500 stands for zero in the data rows.
Here are some points, one per row:
603 369 452 382 373 463 645 506 570 436 440 380 575 439 525 478 561 342 401 410 530 591 500 368 549 554 480 598 670 358 698 630 685 656 472 557 364 532 472 462 296 635 351 500 640 537 401 660 499 609 560 603 389 369 664 309 307 453 289 561 448 660 336 415
701 546 629 339 346 474 693 369 506 385 356 358 285 406 302 338 343 691 608 703 652 628 605 678 467 368 440 365 311 460 297 358 447 678 693 347 574 624 722 430 428 318 330 404 683 658 579 355 381 704 303 577 293 656 288 484 323 380 403 560 304 587 702 519
504 478 546 606 485 618 505 315 391 537 483 514 387 441 575 370 348 682 613 421 358 477 484 620 428 486 569 626 526 535 526 679 612 503 379 555 567 388 467 687 661 395 382 558 426 636 596 475 632 498 421 401 651 483 442 406 410 526 486 554 385 396 545 361
512 453 299 453 641 348 488 474 389 353 576 424 475 525 491 566 354 531 556 483 541 501 632 413 412 596 518 615 396 707 637 460 570 377 451 516 418 537 465 556 590 524 374 411 548 359 487 458 389 350 548 512 649 383 585 517 653 497 568 467 578 548 396 569
396 394 629 523 396 507 500 476 513 704 591 584 500 529 553 695 473 352 379 397 370 560 540 517 485 607 410 613 580 506 429 487 316 521 463 679 589 318 623 296 547 480 540 474 616 387 495 522 582 534 626 608 590 575 437 650 637 601 664 409 295 358 593 573
396 479 525 618 555 498 349 688 371 662 611 517 366 590 650 718 430 689 618 523 561 522 481 602 421 573 422 536 447 646 552 554 312 441 428 639 445 621 467 651 558 470 403 458 434 688 573 597 633 445 383 562 692 536 496 428 508 440 582 599 470 470 608 672
693 379 472 342 285 697 656 440 618 679 300 349 307 688 329 343 340 706 696 629 576 611 674 689 306 310 448 453 335 313 706 375 339 662 639 397 501 467 295 399 547 534 350 323 404 660 713 337 339 301 304 487 698 649 594 432 518 295 290 653 325 610 704 311
657 698 353 299 561 459 441 558 291 588 553 409 480 655 291 721 471 376 484 699 311 515 597 511 376 475 379 630 691 457 353 322 369 638 688 338 695 547 701 340 291 312 319 386 301 315 635 306 317 371 584 662 378 293 431 700 626 677 312 323 694 670 354 317
469 690 675 486 348 401 547 630 306 609 529 648 450 553 493 580 390 529 480 555 457 534 530 447 449 386 532 592 446 292 369 459 479 536 707 533 448 429 450 607 651 389 464 457 364 651 675 609 372 416 443 458 455 372 462 690 609 608 641 514 295 590 500 316
677 427 625 588 676 678 593 336 634 650 548 554 368 553 331 568 562 680 551 605 315 621 597 670 313 656 395 556 658 321 636 441 615 648 619 493 620 695 656 536 577 349 408 366 306 336 446 312 346 408 584 670 599 390 687 406 528 609 466 302 676 464 527 362
606 471 490 495 397 403 355 538 567 387 433 572 501 555 441 690 521 449 529 420 578 469 502 521 595 468 407 298 504 336 403 492 399 271 532 656 602 373 433 337 473 654 665 524 542 392 604 433 566 626 508 341 357 643 593 546 312 440 328 532 448 580 440 444
362 624 421 689 635 310 598 438 698 571 681 675 359 695 326 601 531 475 688 328 510 313 295 391 673 515 679 322 310 427 468 700 288 303 357 647 659 424 504 349 655 445 704 665 409 514 699 312 632 667 616 305 333 684 618 689 654 346 413 685 316 337 614 314
351 678 658 348 584 661 442 656 297 484 491 514 506 490 436 533 447 415 579 663 292 464 690 454 594 290 458 513 450 636 470 584 302 363 645 285 367 428 504 427 459 308 490 576 426 308 420 522 342 475 318 486 534 487 340 645 592 621 539 501 373 413 550 478
433 504 610 687 626 314 690 623 675 406 694 682 398 713 313 383 598 343 697 323 629 528 286 313 582 513 454 291 287 441 425 675 631 320 407 577 693 307 611 570 616 509 706 678 548 434 611 278 610 553 512 319 400 660 615 612 507 439 342 694 625 441 530 401
436 522 396 543 540 329 536 482 498 304 611 690 393 727 615 366 336 473 543 554 529 412 586 560 364 435 565 580 590 537 614 367 649 465 311 396 275 501 459 569 557 523 550 437 443 488 693 385 514 317 672 598 613 343 484 520 673 648 701 430 672 426 563 695
592 404 312 615 621 656 635 478 437 677 381 354 601 332 501 399 712 315 362 493 528 643 511 495 350 555 367 544 584 338 643 503 676 475 524 576 362 598 471 394 331 669 629 380 524 524 519 591 304 555 527 555 344 559 667 338 327 701 299 369 687 595 347 598
554 581 514 460 364 309 293 382 305 365 576 492 447 501 411 457 620 536 566 495 304 306 417 403 352 454 418 477 507 532 450 378 394 584 598 357 512 548 584 384 571 379 393 487 364 482 659 394 454 364 410 549 511 282 399 541 495 551 644 461 454 341 605 323
476 387 555 385 565 534 323 649 625 434 475 301 685 358 418 450 319 461 320 596 576 575 562 513 371 445 437 344 403 692 467 660 506 448 481 622 540 576 344 525 409 617 527 376 418 515 386 441 375 582 515 641 428 568 647 399 415 573 421 408 625 596 337 480
380 443 608 577 557 317 714 521 676 482 547 674 447 644 412 599 648 400 636 321 544 593 328 578 685 592 672 281 409 385 570 618 546 382 481 469 401 378 513 434 455 621 700 584 519 569 635 358 609 627 649 338 319 462 686 593 308 341 563 635 409 524 633 435
552 330 440 411 401 501 491 549 634 703 407 377 644 364 423 352 679 416 341 640 499 442 643 350 454 532 512 578 542 507 687 519 640 401 459 574 633 550 333 314 328 682 697 486 465 668 319 658 425 684 586 688 423 422 554 365 305 419 424 441 672 667 400 640
515 489 447 524 547 512 569 441 544 549 530 418 488 536 660 411 502 525 402 457 422 294 574 686 407 563 510 580 521 494 620 441 615 604 468 592 516 543 453 552 425 418 498 617 614 308 466 398 550 348 418 517 599 433 513 566 682 602 669 410 645 561 499 357
445 611 520 588 344 666 300 455 377 611 515 607 345 449 560 452 451 640 515 468 613 287 516 702 563 371 707 517 404 308 398 519 374 557 354 425 495 281 415 662 661 453 603 588 426 581 357 619 573 457 417 397 421 550 359 592 515 494 648 626 588 307 433 605
437 314 375 361 694 513 598 646 660 400 530 518 692 472 376 295 683 498 337 533 515 700 605 592 561 564 446 316 539 570 554 570 518 615 583 349 637 344 425 531 446 689 593 463 567 445 551 600 599 583 507 477 390 488 585 349 423 406 447 598 416 676 410 533
640 422 316 597 314 328 620 529 372 418 319 332 311 384 380 410 434 724 587 657 475 666 621 681 638 401 326 463 428 337 379 457 387 682 701 316 647 639 707 329 379 303 378 383 661 676 478 344 488 642 322 566 358 690 635 488 426 452 426 467 716 285 661 336
338 618 648 651 551 315 312 658 625 381 634 623 673 532 605 654 687 399 475 405 376 323 393 313 629 676 454 588 646 696 362 338 546 463 506 571 585 572 572 693 639 492 552 658 531 313 384 630 567 443 578 451 630 464 278 472 646 653 507 372 552 507 313 446
472 606 557 562 643 342 340 355 496 607 697 387 691 400 684 573 421 464 318 446 400 425 535 379 593 651 319 531 544 470 337 433 475 516 540 481 319 669 690 395 632 405 470 555 398 418 436 541 486 672 669 417 425 403 570 403 593 520 561 376 544 318 478 693
628 488 693 593 308 527 314 375 472 677 386 483 535 372 429 425 300 590 497 619 680 596 501 610 495 342 320 503 578 423 344 362 437 529 639 319 521 667 711 546 569 369 364 473 622 590 330 419 502 678 362 544 339 695 445 449 346 422 365 479 713 319 581 302
358 684 692 478 659 504 403 620 375 304 370 453 412 471 680 325 331 362 615 496 338 458 291 585 649 328 690 446 313 456 485 688 515 353 313 459 301 524 311 697 533 630 445 686 668 680 482 654 591 629 475 300 649 652 293 681 590 344 457 631 344 410 681 653
462 361 376 618 533 569 679 612 636 349 381 368 665 474 428 578 408 378 492 489 449 495 421 423 638 510 446 436 613 554 696 560 681 421 485 468 546 567 352 365 346 629 649 355 507 498 468 513 472 598 400 508 390 633 607 452 402 406 331 443 309 697 355 648
548 537 349 554 644 641 500 386 495 402 543 586 450 424 651 541 569 518 477 621 590 408 391 601 427 439 599 460 589 713 567 358 622 462 454 563 638 299 469 708 566 547 442 500 479 342 539 552 535 325 524 528 568 448 500 406 604 622 546 617 432 324 427 359
614 361 287 305 303 695 362 427 518 465 343 324 653 335 629 414 725 672 314 669 487 580 597 429 297 408 308 578 573 713 270 427 607 512 540 407 373 496 373 635 341 585 536 312 617 690 315 529 345 597 422 667 564 355 440 413 591 431 526 320 654 627 507 380
553 507 541 452 613 548 444 401 559 452 599 491 565 516 592 708 619 572 436 542 541 587 290 361 616 478 603 594 422 683 606 339 592 602 475 502 514 489 404 569 530 479 491 602 623 367 503 609 589 461 695 499 578 576 323 490 510 656 399 406 516 525 457 624
569 493 617 701 369 440 653 309 582 546 520 527 410 409 563 503 314 648 637 303 698 685 617 589 442 469 656 535 509 667 363 518 395 664 331 279 530 584 573 712 674 413 464 402 337 674 336 370 692 331 568 562 633 475 441 428 454 582 713 552 710 640 460 363
328 565 557 363 575 385 541 420 356 476 674 695 667 604 633 681 636 444 414 455 599 342 328 557 615 649 645 458 547 688 428 349 423 395 481 693 656 581 559 666 584 569 510 637 507 365 445 659 546 297 653 554 628 484 308 422 598 684 438 336 370 503 339 448
520 380 272 565 663 558 447 483 560 683 408 653 547 494 479 414 612 487 409 451 649 565 564 368 629 584 642 299 394 512 361 632 615 456 470 694 554 699 394 311 371 518 681 576 493 467 496 473 603 566 577 417 355 548 632 545 369 313 421 539 430 418 498 548
396 622 439 379 570 704 312 644 565 277 650 671 588 688 682 485 632 387 489 382 406 332 324 405 426 626 669 627 645 623 652 384 393 388 323 670 329 319 535 447 647 571 650 492 346 339 413 530 511 316 648 554 682 327 552 645 629 685 618 392 400 604 492 676
605 466 623 665 273 388 662 357 613 694 620 679 448 439 544 493 392 707 518 311 375 443 569 331 455 559 653 553 558 401 303 510 549 519 363 518 485 580 499 521 672 437 442 408 422 581 382 582 694 312 492 567 603 427 415 369 377 608 604 558 648 462 567 704
340 669 292 334 284 653 559 684 304 307 359 371 587 400 635 549 608 327 504 714 301 309 405 387 654 320 659 467 308 298 398 705 445 395 635 400 324 330 390 717 358 384 356 695 683 344 708 673 296 651 456 315 585 618 325 682 691 315 599 671 471 385 705 643
430 349 543 411 569 529 363 566 671 654 423 319 671 383 411 492 680 347 397 543 680 695 460 474 480 622 313 545 586 444 693 455 649 576 628 673 350 504 475 316 317 652 565 372 493 595 337 675 531 555 452 481 421 355 626 413 408 550 670 519 384 685 320 568
667 530 351 563 501 381 630 405 336 618 510 597 471 582 472 435 492 557 599 389 662 607 603 430 319 650 375 601 642 569 668 459 422 662 438 492 654 517 657 403 618 312 304 390 326 430 299 416 536 334 501 620 534 392 571 401 550 463 524 364 466 470 403 713
429 373 644 498 616 672 555 422 529 404 375 468 486 480 422 529 487 495 417 345 620 569 627 457 559 655 401 482 682 537 675 568 668 613 562 632 420 629 545 335 290 666 676 618 611 517 485 596 559 549 385 401 342 490 580 380 314 301 519 550 570 699 437 499
358 698 649 393 474 654 339 697 352 309 331 364 470 399 650 427 333 400 506 446 465 328 310 548 683 325 697 609 314 416 440 669 301 343 377 283 340 327 420 623 403 667 350 691 690 656 647 615 414 570 407 300 650 679 311 687 575 326 636 677 371 306 694 680
There is one direction along which these points spread out most. Take the direction at right angles to it along which they spread out most. Go by this last direction. Where along it does each point below lie, from 0 to 99? The average is 50, and the first point in the table lies past the average. One standard deviation of the points above along it is 16.
437 314 375 361 694 513 598 646 660 400 530 518 692 472 376 295 683 498 337 533 515 700 605 592 561 564 446 316 539 570 554 570 518 615 583 349 637 344 425 531 446 689 593 463 567 445 551 600 599 583 507 477 390 488 585 349 423 406 447 598 416 676 410 533 58
552 330 440 411 401 501 491 549 634 703 407 377 644 364 423 352 679 416 341 640 499 442 643 350 454 532 512 578 542 507 687 519 640 401 459 574 633 550 333 314 328 682 697 486 465 668 319 658 425 684 586 688 423 422 554 365 305 419 424 441 672 667 400 640 65
512 453 299 453 641 348 488 474 389 353 576 424 475 525 491 566 354 531 556 483 541 501 632 413 412 596 518 615 396 707 637 460 570 377 451 516 418 537 465 556 590 524 374 411 548 359 487 458 389 350 548 512 649 383 585 517 653 497 568 467 578 548 396 569 59
605 466 623 665 273 388 662 357 613 694 620 679 448 439 544 493 392 707 518 311 375 443 569 331 455 559 653 553 558 401 303 510 549 519 363 518 485 580 499 521 672 437 442 408 422 581 382 582 694 312 492 567 603 427 415 369 377 608 604 558 648 462 567 704 52
677 427 625 588 676 678 593 336 634 650 548 554 368 553 331 568 562 680 551 605 315 621 597 670 313 656 395 556 658 321 636 441 615 648 619 493 620 695 656 536 577 349 408 366 306 336 446 312 346 408 584 670 599 390 687 406 528 609 466 302 676 464 527 362 52
436 522 396 543 540 329 536 482 498 304 611 690 393 727 615 366 336 473 543 554 529 412 586 560 364 435 565 580 590 537 614 367 649 465 311 396 275 501 459 569 557 523 550 437 443 488 693 385 514 317 672 598 613 343 484 520 673 648 701 430 672 426 563 695 58
520 380 272 565 663 558 447 483 560 683 408 653 547 494 479 414 612 487 409 451 649 565 564 368 629 584 642 299 394 512 361 632 615 456 470 694 554 699 394 311 371 518 681 576 493 467 496 473 603 566 577 417 355 548 632 545 369 313 421 539 430 418 498 548 58
445 611 520 588 344 666 300 455 377 611 515 607 345 449 560 452 451 640 515 468 613 287 516 702 563 371 707 517 404 308 398 519 374 557 354 425 495 281 415 662 661 453 603 588 426 581 357 619 573 457 417 397 421 550 359 592 515 494 648 626 588 307 433 605 38
396 622 439 379 570 704 312 644 565 277 650 671 588 688 682 485 632 387 489 382 406 332 324 405 426 626 669 627 645 623 652 384 393 388 323 670 329 319 535 447 647 571 650 492 346 339 413 530 511 316 648 554 682 327 552 645 629 685 618 392 400 604 492 676 81
433 504 610 687 626 314 690 623 675 406 694 682 398 713 313 383 598 343 697 323 629 528 286 313 582 513 454 291 287 441 425 675 631 320 407 577 693 307 611 570 616 509 706 678 548 434 611 278 610 553 512 319 400 660 615 612 507 439 342 694 625 441 530 401 52
592 404 312 615 621 656 635 478 437 677 381 354 601 332 501 399 712 315 362 493 528 643 511 495 350 555 367 544 584 338 643 503 676 475 524 576 362 598 471 394 331 669 629 380 524 524 519 591 304 555 527 555 344 559 667 338 327 701 299 369 687 595 347 598 64
338 618 648 651 551 315 312 658 625 381 634 623 673 532 605 654 687 399 475 405 376 323 393 313 629 676 454 588 646 696 362 338 546 463 506 571 585 572 572 693 639 492 552 658 531 313 384 630 567 443 578 451 630 464 278 472 646 653 507 372 552 507 313 446 77
504 478 546 606 485 618 505 315 391 537 483 514 387 441 575 370 348 682 613 421 358 477 484 620 428 486 569 626 526 535 526 679 612 503 379 555 567 388 467 687 661 395 382 558 426 636 596 475 632 498 421 401 651 483 442 406 410 526 486 554 385 396 545 361 40
430 349 543 411 569 529 363 566 671 654 423 319 671 383 411 492 680 347 397 543 680 695 460 474 480 622 313 545 586 444 693 455 649 576 628 673 350 504 475 316 317 652 565 372 493 595 337 675 531 555 452 481 421 355 626 413 408 550 670 519 384 685 320 568 68
